(in the rows, 128 means zero)
Which row each row swaps with, under one turn or mirror:
pirez: [123 137  75 142 116 171 124 136 134 146 112 143  90 131 100 147 168]
batoz: [122 120 112 135 109 185 138 152 120 126 121 130 134 115 106 149 123]
lafi: [123 123 116 139 108 126 134 157 140 143 115 116  98 124 126 144 168]
Gage: [126 123 105 124 116 179 143 146 115 117 118 140 136 121 112 143 129]
ris: [135 139  92 126 104 167 125 114 146 112 122 138 122 117 103 142 149]
nug: [134 134 102 153 122 175 131 149 132 125 113 126  97 147 138 126 125]
Gat: [100 137 101 137  87 148 122 142 114 138 117 115  98 104 116 139 153]
Vituk: [129 120 109 131 103 159 141 117 117 139  97 148 109 140 103 144 176]
mor: [134 143  88 123 102 163 121 116 144 120 116 141 123 113 105 137 149]
famep: [134 131 113 155 129 177 131 146 137 130 113 139  92 140 132 129 126]
Tira: [136 132 102 167 126 171 134 160 133 131 117 136  96 145 126 125 135]
pof: [129 131 107 161 128 167 133 158 133 134 112 130 102 141 136 130 122]
Lole: [126 136 109 162 126 168 129 163 133 139 116 122  98 141 128 127 126]
Lufem: [126 125 118 143 105 126 132 155 139 147 118 119 103 122 123 149 167]
zigi: [122 142 114 160 111 149 113 129 148 142 101 125  98 105 111 126 135]
defu: [123 114 109 126 111 160 142 122 118 137  95 146 110 139 100 146 174]
firoz: [133 125 110 136 108 160 140 120 115 143  90 143 109 146 102 142 171]
Bukuv: [119 138 116 163 111 146 122 127 147 139  98 115  99 109 114 126 141]
ker: [133 128 118 135 100 129 129 157 138 145 122 114 107 120 119 150 166]
nuped: [134 129  91 129  83 144 136 124 107 128 107 122 125 122 105 149 152]
reni: [138 121 117 140 109 131 129 158 140 146 118 117 100 120 122 149 168]
bara: [127 127 119 136 109 125 131 156 133 143 117 111 101 124 120 148 167]
kod: [116 131  86 142 111 173 115 140 131 144 119 147  86 125  93 150 162]
Detus: [131 119 110 131 104 157 142 118 109 139  90 141 114 137 107 145 173]
Zomif: [143 124 105 159 113 140 117 140 135 153 100 117  89 130  96 148 155]
zakim: [131 126 114 155 132 166 127 161 133 129 114 126  93 138 133 126 126]
vakam: [135 135  92 123 105 168 127 111 148 118 118 138 121 118 101 139 156]
Pazo: [122 121 116 135  95 177 138 150 110 116 128 135 131 117 107 139 132]
mub: [127 118 111 125 107 185 136 146 117 118 125 137 132 125 114 145 126]
lol: [131 122 110 129 112 157 139 123 113 139  95 140 110 145  98 149 174]
Givi: [123 134 102 164 132 171 136 151 129 134 107 128 102 145 131 125 128]
visuv: [122 117 111 124 107 181 130 149 120 119 135 129 129 118 111 145 131]
tar: [118 140 117 168 115 149 121 128 145 134 100 119  99 110 115 129 133]
Poga: [147 121 100 162 112 147 116 144 138 152 107 119  84 132 100 147 152]
levu: [ 98 146  91 142  90 143 126 143 112 136 115 125 102 112 122 136 150]
vore: [124 127 106 125 104 188 136 145 114 121 126 135 132 129 105 141 132]
mezi: [121 128 113 131 107 175 143 149 122 121 125 136 136 111 119 146 122]
Kago: [137 132  92 123  88 138 132 122 111 127 108 121 122 126 103 147 157]

Gat is swapped with pirez
Detus is swapped with reni
levu is swapped with kod
nug is swapped with batoz

